(in the rows, 128 means zero)
Turns, then the turns between two rows, first turn first; the first pair answered:
turn Q_669:
[118 109 136 118 121 133 129 146 133 156 160 129 142 146 133 113 127 105
 123 140 113 131 120 133 100 149 131] |-> [138 113 133 104 139 131 150 155 124 144 156 121 138 145 148 116 122 118
 134 126 111 122 120 128 100 143 130]
[113 142 145  94 114 142 124 115 134 170 141 157 155 117 101  99 114 163
 123 155 128 103 100 146 153  75  86] |-> [ 88 114 160  92 174 135 128  99 162 191 113 151 152 134 119 111 105 143
 150 156 130 127 128 155 150 110 117]
[143 149 128 140 119 135 160 142 138  86 164 105 118 124 152 131 155 116
 149 114 149 103 122 139 121 122 137] |-> [104 133 138 157  97 138 134 125 154 104 171 109 119 127 132 131 161  95
 131 137 153 124 123 153 124 143 136]
turn Q_695:
[ 78 134 145  97 171 136 150  71 144 157 132 135 139 120 113 116 162 120
 151 153 105 123 141 160 131 136 136] |-> [ 80 128 145  97 171 133 156  74 141 157 138 139 139 126 115 111 159 119
 151 150 102 126 144 159 124 138 141]
[189 132 107 154  87 135 114 164  91 110 131 119 120 115 122 135 120 135
 100 115 152 127 100  97 138 110 113] |-> [185 121 102 156  94 131 127 178  91 112 138 120 130 123 126 124 120 136
 103 109 142 130 102  97 128 105 123]
[ 68 127 119 126  81 122 171 140 127 122 205 134 175 107 120  84 150 146
  94 162 104  93  89 147 135  98 112] |-> [ 73  58 110 159 157 102 196 182 135 119 167 127 166 149 165  88 132 117
 118 141 114 130 133 121 120 134 168]
turn Q_250:
[ 98 131 127 139  82 134 131 138 111 132 166 160 133  94 124 105 142 117
  83 126  92 121 136 151 116 115 115] |-> [128 130 117 124  86 127 117 138  96 141 146 170 135  88 120 108 131 146
  79 118  92 122 129 132 124 103 108]
[147 138 122 111 183 129 149 119 146 125 113 103  94 138 146 149 124 168
 152  95 134 136 141 115 135 131 120] |-> [125 142 134 125 186 134 155 116 161 119 126  97  92 142 152 146 135 147
 159 103 135 139 145 132 127 145 125]
[155  74  74 139 107 141 129 110 102  92  75 157 122 137  96  95  85 143
 107  98 112 126 132 105 180 106 103] |-> [123  57  90 134 141 138 125  81 127 116  55 154 120 145 100 102  82 130
 122 113 112 146 150 119 178 133 119]
[106 177 138 100 171 121 216 142 106 102 141 134 137 145 196 122 158  93
 187 129 131 114 157 144 128 142 151] |-> [139 188 125 100 145 117 220 165  84  84 145 136 143 140 192 113 162 111
 172 119 130  98 142 128 130 124 136]
turn Q_294:
[126 190 126  98 154 117 120  94 123 110 156  91 126 106 192 152 142  49
 159 136 124  78 135 135 103 135 124] |-> [101 120 132 118 176  98  83  87 131 158 115 113 128 134 169 158 120  40
 152 148 130 139 157 117 105 170 152]
[149 115 122 130 113 108  80 137 110  96  68 124  65 108 126 190 123 131
 122 117 179 148 143 100 122 145 121] |-> [106  62 116  99 110 100  98 162 110 161 114 160 131 134  87 119  93 156
 107 119 107 164 153 118  82 120 136]
[ 65 124 121 151 116 134  99 114 163 135 121 126 124 143  95 120 123 119
  79 157 112 157 107 113 116 136 151] |-> [ 78 165 120 132 100 148 127 123 154 109 157 119 128 125 105 104 132 135
  81 147  98 116  92 130 110 108 135]
[138 115  97 158 127 135 137 172 124  91 147 131 122 130 155 126 133 100
 154 112 146 143 106 115 112 141 144] |-> [133  97 101 160 128 134 135 172 126 103 146 138 130 137 148 115 129 100
 149 116 141 154 113 115 108 142 152]
Now pairs of rows:
(two turns a pair)
[109 116 139 114 132 127 126 118 123 152 128 148 145 133  98 109 112 134
 129 123 106 137 138 135 109 131 132] |-> [ 93 119 143 135 134 132 135 126 135 134 140 135 137 132 112 115 128 108
 132 128 115 135 144 147 107 148 139]
Q_695, Q_250
[144 157 132  85 133 142 118  91 134 148  98 119 116 140 100 150 144 201
 125 122 147 190 116 122 126 144 106] |-> [152 170 130  73 128 147 131 100 130 138 119 118 121 134 105 135 149 209
 125 115 137 173 104 133 117 124  99]
Q_294, Q_294
[159 101 116 141 107 116 144 160 102 122 141 134 124 131 113 114 119 137
 134 109 129 125 119 116 128 128 135] |-> [133  84 128 135 146 112 134 132 126 148 117 142 125 143 113 128 110 131
 150 113 130 147 138 125 126 152 151]
Q_250, Q_250
[ 96 166 156  91  99 154  98  61 150 170 124 136 135 103  95 118 117 157
 115 160 106 123 120 156 129 112  81] |-> [146 204 147 115 118 163 145 104 144  89 127  93 100  90 161 145 139 136
 136 129 134  80 118 149 133 111  83]
Q_695, Q_294
[ 97 126 141 119  84 141 135 131  97 125 144 122 143 120 114 110 124 123
 110 121 110 113 118 144 105 118  93] |-> [ 77 113 158 116 142 138 123 100 122 139  97 111 123 128 131 139 119 108
 139 125 129 135 143 146 109 157 119]
Q_669, Q_695
[134 151 121  91 169 129 143 105 115 142 108 135 138 123 123 110 119 153
 149 107 106 126 128 145 121  83 113] |-> [117 142 129  98 190 127 146  95 132 147  98 129 133 131 135 120 126 134
 157 116 115 133 139 153 121 104 129]
Q_250, Q_695
[115  95 147 124 103 127  59  83 138 183  81 161 127 136  86 149 118 122
  96 152 145 165 129 102 158 147 121] |-> [ 86  96 150  70 180 131 135  91 161 195 108 158 151 153 121 108 106 136
 139 137  90 146 154 138 118 135 152]
Q_294, Q_669
[115  68 121 159 106 121  93 145 113 160 124 145 155 151 108 114 113 124
  88 133 125 157 131 100 124 141 136] |-> [168  87 113 135 169 115 123 150 104 131  84 127 136 147 152 141  99 149
 124 101 137 138 142  79 131 134 146]
Q_695, Q_669
[ 98 111 132 119 158 118 133 118 141 154 122 132 148 152 130 123 121 118
 157 127 129 144 146 143 109 150 147] |-> [ 98 151 141 106 123 130 108  85 139 156 132 135 143 126 109 136 134 129
 146 140 136 127 124 152 129 142 118]
Q_695, Q_695
[159 144 126 176  57 152 120 157 120  79 115 121 128 169 156 189 162  64
 124 119 188 133  97 142 151 146 106] |-> [149  64 113 144  75 124  95 172 100 159  92 169 174 202 110 146 108 106
 105 122 141 185 112 111 136 133 132]
Q_250, Q_294
[141 144  96  93  93 154 165 186 114 126 174 137 144 135 121  84 126 164
 140 106  72 125 126 152 101  79 147] |-> [199 186 102  97 113 149 135 148 108  94  96 113  80 108 151 156 133 174
 161  96 136 119 124 116 144 101 133]
Q_250, Q_294
[127  96 144 149 120 133 127 141 123 170 113 132 123 145 141 156 146 112
 101 151 124 180 141 137 124 145 126] |-> [152 156 143 143 105 144 151 139 117 127 134 113 108 119 162 166 167 115
 108 139 133 134 122 148 129 125 100]
Q_294, Q_294
[121 110 120 136 120 136 116 114 157 150 128 153 132 152 112 146 114 129
 126 138 123 133 127 137 125 154 125] |-> [144 127 111 132  94 139 119 124 144 137 140 155 137 142 108 141 119 141
 113 134 119 115 113 128 129 130 111]
Q_669, Q_669
[ 92 124 124 107 162 137 161 137 146 142 153 134 149 144 138 104 121 119
 139 126  93 125 155 159 114 123 145] |-> [106 174 126 138 103 152 141 121 135 100 164 117 123 116 136 132 151 105
 124 139 134 104 129 162 141 125 105]
Q_294, Q_669
[ 99 121 131 151 103 129  85  96 130 152 144 148 105 127 103 109 142 105
 123 140 129 150  77 162 113 172 125] |-> [156 160 111 131  87 135 109 125 100 114 157 142 103 112 118 100 143 138
 121 114 122 108  59 147 115 126 103]
Q_669, Q_669
[143 127 143 115 119 126 106  78 126 125  97 115 105  96 145 111 125 137
 131 134 155 127 115 139 178 142 114] |-> [129 135 135  91 108 128 129  94 120 133 138 129 136 103 133  74 116 152
 123 131 115 111 106 156 162 114 108]
Q_294, Q_294
[110 150 124  80 154 126 162  91 142 128 152 120 137 129 142 112 126 139
 149 110  99 108 153 168 107 125 143] |-> [138 161 113  81 104 127 136  98 117 129 163 134 144 116 116 108 122 163
 120 112  98  98 125 155 119  98 113]
Q_669, Q_250
[147 218 147 109 114 123 156  98 142 101 114  66 121 104 139 166 137 142
 157 140 167  69 139 154 158 142 100] |-> [159 208 147  92 131 117 142  86 136 116  87  79 118 107 136 176 121 163
 160 135 167  79 143 136 167 139 101]
Q_250, Q_250
[141 133 125 121 137 130 139 133 124 118 115 129 109 120 128 145 121 130
 132 125 135 110 123 122 132 130 124] |-> [120 125 123 129 113 133 133 142 122 128 143 136 127 124 111 125 125 122
 114 137 120 113 114 132 124 127 121]
Q_669, Q_695
[102 107 126 137 133 149 119 136 139 154 128 155 136 129 140 104 122 148
 143 117 109 154 146 127 102 158 140] |-> [106 136 125 119 121 156 131 133 137 146 145 152 139 117 137 100 129 160
 142 114  95 134 136 139 104 141 121]
Q_695, Q_294
[100  85 155 135 205 108 187 140 121 132 120 177 164 171 132  98 141 132
 177 107  76 108 151  94 106 145 157] |-> [ 85 102 162 104 193 115 173 110 123 156 126 187 175 160 104  91 137 149
 176 119  65 110 143 105 110 137 143]
Q_695, Q_294
[138 105 117 150  96 138 160 184 108  95 138 134 130 149 141 103 120 108
 117 117 144 128 133 138 104 121 161] |-> [122  99 126 170 100 140 124 146 127 100 105 129 107 146 133 136 127  90
 120 135 177 151 140 139 122 152 161]
Q_669, Q_695
[111 170 121 131 132 144 179 146 146  95 166 121 122 126 153 107 154 102
 143 125 112  95 113 149 115 118 118] |-> [156 169 110 155 119 138 146 147 127  72 120 115  95 119 160 143 154 105
 132 117 152 106 109 108 138 125 110]
Q_294, Q_669
[ 99 130 134 127 137 131 128 109 137 139 146 140 133 129 124 124 134 114
 136 138 116 137 135 138 121 138 123] |-> [105 135 134 126 141 131 142 120 135 122 153 137 131 130 137 123 139 114
 139 132 112 126 133 138 118 131 127]
Q_294, Q_695
[189  74 135 159 110 125 165 165 132 163  75 165 113 140 136 174 117 136
 132 129 166 177 153  91 169 137 143] |-> [155  70 134 112 127 124 195 174 140 201 117 190 157 151 118 122 103 160
 134 131 103 171 149 119 140 108 148]
Q_294, Q_250
[101  94 135 159 113 127  99 123 140 148 123 145 125 129 108 117 123 116
 106 157 146 154 134 131 130 165 131] |-> [108 114 130 155  84 137 103 127 136 135 147 145 128 119 101 111 128 121
  94 155 136 139 118 141 131 147 115]
Q_695, Q_250
[ 93 109 130 149 119 130 152 133 141 118 186 123 152 145 148  98 159  82
 110 141 113 123 131 147  94 122 140] |-> [132 112 119 171 110 124 149 155 123  87 169 115 132 143 164 120 162  84
 102 129 136 114 126 119 105 124 136]
Q_695, Q_250
[139 173 129 149 104 162 173 173 153  84 164 115 134 156 139 108 164  99
 128 124 123 119 128 148 119 143 140] |-> [206 151 114 101 128 140 128 161 118 125  81 144 131 156 118 127 117 178
 128 112 120 138 128  88 137 123 131]
Q_250, Q_250
[136 143 113 147  97 138 115 131 132  92  92 114 106 162 105 140 168 102
 140 141 162 100 136 127 122 120 117] |-> [124  93 107 135 108 125 100 142 128 137  83 140 134 184  80 119 143 118
 129 142 136 134 146 114 109 118 135]
Q_250, Q_294
[122 177 167  82 148 169 131  82 163 149 131 135 135 100 117 157 147 145
 167 139 137 124 123 138 112 133 101] |-> [161 180 154  72 148 167 136 102 138 136 117 138 134  99 129 159 134 170
 162 121 138 116 115 113 118 114  97]
Q_294, Q_669
[104 173 122 102  97 126 186 126 162 109 201 108 117 118  90 133 109 130
 140 146 101  97 135 170  85  80 109] |-> [149 114 102 105 152 100 200 181 139 111 161 118 121 150 116 129  73 150
 149 114 101 120 164 118  74  78 148]
Q_250, Q_695
[122  92 139 132  91 170 147 128 139 157 185 116 135 147  90 105 103 136
 111 143  85 170  92 126  94 145 162] |-> [150 110 150 168 102 168 118  99 141 121 135  87  81 135 116 168 121 113
 123 145 145 174  99 106 126 182 158]
Q_294, Q_294
[127  96 143 174 146 122 133 144 142  87 109 118 106 131 159 151 120  83
 118 128 163 142 136 127 157 155 159] |-> [135  62 132 173 130 111 121 168 125 111 109 144 128 142 133 126  99 105
  95 125 140 154 132 111 151 136 160]
Q_669, Q_294
[173 139 140 115 159 174 164 140 130  68 104 125  80 116 188 157 158 131
 162 124 155 103 122 120 147 141 119] |-> [184 156 138  84 145 173 138 117 117  89  94 139  85 104 164 159 146 166
 154 127 144  97 111 121 156 117 100]
Q_695, Q_250
[150 142 103 151 105 153 143 171 146 111 143 126 129 127 130 117 138 118
 106 110 119 109 108 137  90 101 112] |-> [108 139 113 154 118 160 142 146 167 128 149 123 131 133 128 116 147  94
 117 124 116 120 115 162  84 121 120]
Q_669, Q_294
[181 186 135 108 169 140 162 140 138  81  95 101  97 106 164 168 136 141
 157  99 149 105 125 116 154 133 125] |-> [112 149 125 135  67 144 150 176 131 115 197 137 168 124  96  90 143 117
  88 127  98 115  98 153 128 108 109]
Q_669, Q_695
[ 88  92 150 165 101 132 110 156 154 116 154 140 141 153 124  91 103  89
 102 173 125 118 107 172 111 141 146] |-> [167 142 129 140  81 137 117 174 112  82 148 136 132 123 133 104 101 136
  99 147 137  77  80 141 130 101 112]
Q_294, Q_250
[121 150 161 138  89 155  48  95 158 118 138 178 118  92 120 160 142 131
 117 144 135 112 112 137 137 148 176] |-> [141 140 162 123 164 146  85 104 160 108 108 164 110 109 165 171 130 137
 156 123 134 107 140 131 126 159 207]
Q_250, Q_669
[ 86 160 144 138 102 142  59  62 155 171 115 128 118  91  85 159 142 104
 113 151 143 156 126 165 159 107  93] |-> [ 66 109 125 124 119 137 118 131 147 191 166 150 177 127  85  86 116 114
 110 136  74 156 138 175 114  79 125]
Q_294, Q_695
[146 141 153 170 140 140 131 135 133 102 134  97 130 109 160 143 164  91
 129 115 157 130 125 129 140 133 113] |-> [135 144 148 157 120 140 150 152 131 107 168 103 155 114 151 111 165 102
 122 111 131 118 113 139 125 111 110]
Q_695, Q_695
